B = [-55 -16  49  28]
B[0]: -55
B[3]: 28

X = [-76.925, 93.888, -17.003, -127.503, 122.366, -54.609, -81.128, -133.883, 6.768, -76.457, 19.513, -70.894, 48.753]
X[0]: -76.925
X[-7]: -81.128
X[4]: 122.366
X[11]: -70.894
X[7]: -133.883
X[12]: 48.753
X[8]: 6.768
X[-10]: -127.503
X[-3]: 19.513

m =
[[3924 5136 3721 5024 5847 6864 3931 6796 6640]
 [3975 5163 3653 5065 5843 6814 3892 6789 6738]
 [4315 5310 6339 5993 5107 5215 5539 5121 5532]
 [4641 5131 6055 3932 5164 6639 6153 7149 8089]
 [4023 3944 5316 4575 5391 3451 5986 4279 5490]
 [3798 4841 4092 4727 5764 7264 4686 7013 6798]
 [5164 5933 3291 6369 4633 4558 3972 6621 6908]
 [4078 5377 3587 5262 5840 6427 3609 6804 6665]
 [3948 5111 6496 5988 4925 4999 5396 5050 5419]
 [5074 5968 3244 6402 4651 4648 3963 6695 6893]
 [4639 5959 3283 6104 5241 5099 3577 6740 6781]]
Indices start at 0.
row 0 col 0	3924
row 3 col 4	5164
row 2 col 7	5121
row 7 col 3	5262
row 5 col 1	4841
row 7 col 5	6427
row 4 col 1	3944
row 1 col 1	5163
row 2 col 6	5539
row 3 col 2	6055
row 4 col 0	4023
row 6 col 4	4633
row 9 col 5	4648
row 1 col 6	3892
row 3 col 7	7149
row 3 col 5	6639
row 10 col 5	5099
row 5 col 0	3798
row 4 col 7	4279
row 0 col 2	3721
row 7 col 7	6804
row 1 col 8	6738
row 3 col 6	6153
row 9 col 6	3963
row 2 col 5	5215
row 4 col 6	5986
row 6 col 7	6621
row 9 col 0	5074
row 5 col 8	6798
row 1 col 0	3975
row 8 col 3	5988
row 6 col 2	3291
row 5 col 3	4727
row 5 col 5	7264
row 8 col 0	3948
row 9 col 4	4651

data = (-0.045, -0.183, 0.157, -0.092, 0.182, -0.122, -0.140, 0.147, 0.180)
data[0] = -0.045
data[4] = 0.182
data[6] = -0.140
data[1] = -0.183
data[5] = -0.122

x = [  9  37  24  47 -13  12  13  17 -49  34 -46]
x[0] = 9
x[-1] = -46
x[-6] = 12
x[-10] = 37
x[7] = 17

a = -23	24	30	5	49	3	35	0	-17	-32	1
a[0] -> -23
a[1] -> 24
a[9] -> -32
a[3] -> 5

W =
  2.18   -0.87    2.97   -1.97    0.89   -1.86   -1.82    7.26    0.99    1.90    4.70
  4.93    8.00    7.02   -0.70   -6.01   -2.80    1.74    6.25   13.50    6.75    0.41
  0.44    1.53    2.97   -0.10    2.56    3.64    1.05    2.14    1.61    2.52    0.44
  4.94    4.38   -2.66    0.11    5.62    2.30    4.74   -7.35    5.37   -5.51    5.39
  2.52    0.38    0.07    5.24   -4.71    5.19   -1.78    3.97   -0.41    7.57    4.35
 -2.95    8.05    3.41    4.55    5.99    7.01   15.29  -17.72   -4.13   -5.68    1.74
  2.34    3.50    9.78   -3.86   -7.09   -2.90    4.49    6.65    8.62    6.37    1.11
 11.35    6.51   11.34   -2.13    8.23   -2.08    1.69    5.09   -1.02    7.15    5.36
 -3.61    9.97   12.22   17.73    0.34    6.21    5.31    5.72   -9.81   15.19   -5.33
 -2.43    3.88    3.61   13.06   -5.27    4.14    2.05    3.46   -0.56    7.66   -5.11
  7.49   15.52    5.30    0.64    4.87   -4.11   -2.75    6.31   12.69    2.74   -3.49
Indices start at 0.
row 0 col 0 -> 2.18
row 0 col 4 -> 0.89
row 1 col 0 -> 4.93
row 3 col 2 -> -2.66
row 10 col 5 -> -4.11
row 6 col 8 -> 8.62
row 8 col 3 -> 17.73
row 4 col 6 -> -1.78
row 1 col 3 -> -0.70
row 0 col 9 -> 1.90
row 10 col 1 -> 15.52
row 10 col 3 -> 0.64
row 10 col 4 -> 4.87
row 5 col 2 -> 3.41
row 4 col 5 -> 5.19
row 2 col 1 -> 1.53
row 5 col 10 -> 1.74
row 4 col 7 -> 3.97
row 7 col 8 -> -1.02
row 2 col 7 -> 2.14
row 5 col 3 -> 4.55
row 1 col 8 -> 13.50
row 8 col 10 -> -5.33
row 1 col 9 -> 6.75
row 9 col 9 -> 7.66
row 7 col 6 -> 1.69
row 1 col 5 -> -2.80
row 10 col 8 -> 12.69
row 9 col 10 -> -5.11
row 4 col 1 -> 0.38
row 9 col 6 -> 2.05
row 4 col 3 -> 5.24
row 5 col 8 -> -4.13
row 5 col 9 -> -5.68
row 7 col 1 -> 6.51

A =
[[865 948 790 465 963 416 743 676 315 335 494 560 227 622]
 [697 796 465 791 759 504 604 696 400 658 720 551 559 765]
 [624 478 510 541 657 500 524 555 567 705 434 598 743 633]
 [792 694 751 608 863 884 484 555 627 555 658 657 749 622]]
A[-4,0] => 865
A[-4,10] => 494
A[:, 8] => [315, 400, 567, 627]
A[2,-8] => 524
A[-3] => [697, 796, 465, 791, 759, 504, 604, 696, 400, 658, 720, 551, 559, 765]
A[-1,1] => 694
A[-4,11] => 560
A[:, 9] => [335, 658, 705, 555]
A[-3,-14] => 697
A[2,13] => 633
A[2,-7] => 555
A[-3,1] => 796
A[2,-10] => 657
A[3,-8] => 484
A[1,-5] => 658
A[-3,8] => 400
A[-1,13] => 622
A[0] => [865, 948, 790, 465, 963, 416, 743, 676, 315, 335, 494, 560, 227, 622]
A[-4,-12] => 790
A[-2,1] => 478

grid = [ -3  39   7  22  21  -8   3   0   3 -26  -7]
grid[0] => -3
grid[7] => 0
grid[10] => -7
grid[9] => -26

arr =
array([[117,  11, 110,   7,  65],
       [ 72,  65, 211,  75, 133],
       [ 78, 138,  51, 116, 172],
       [ 66, 123,  91,  92, 156],
       [178, 155,  19, 130, 156],
       [ 51,  52, 138, 111, 105],
       [ 90,  60, 195,  93,  80],
       [142,  59,  66,  81,  10],
       [127, 129, 179, 115, 183],
       [ 89, 142, 157, 141, 120],
       [ 85, 131, 185, 126, 153]])
arr[0, 0]: 117
arr[:, 0]: [117, 72, 78, 66, 178, 51, 90, 142, 127, 89, 85]
arr[7, 4]: 10
arr[7, 2]: 66
arr[7, 0]: 142
arr[8, 0]: 127
arr[10, 3]: 126
arr[:, 3]: [7, 75, 116, 92, 130, 111, 93, 81, 115, 141, 126]
arr[2, 1]: 138
arr[7, 3]: 81
arr[10, 4]: 153
arr[5, 4]: 105
arr[4, 0]: 178
arr[5, 1]: 52
arr[8]: [127, 129, 179, 115, 183]
arr[9, 2]: 157
arr[5, 2]: 138
arr[4]: [178, 155, 19, 130, 156]
arr[1, 2]: 211
arr[6, 2]: 195
arr[0, 4]: 65
arr[0, 3]: 7
arr[4, 1]: 155
arr[8, 2]: 179
arr[3, 4]: 156
arr[8, 3]: 115
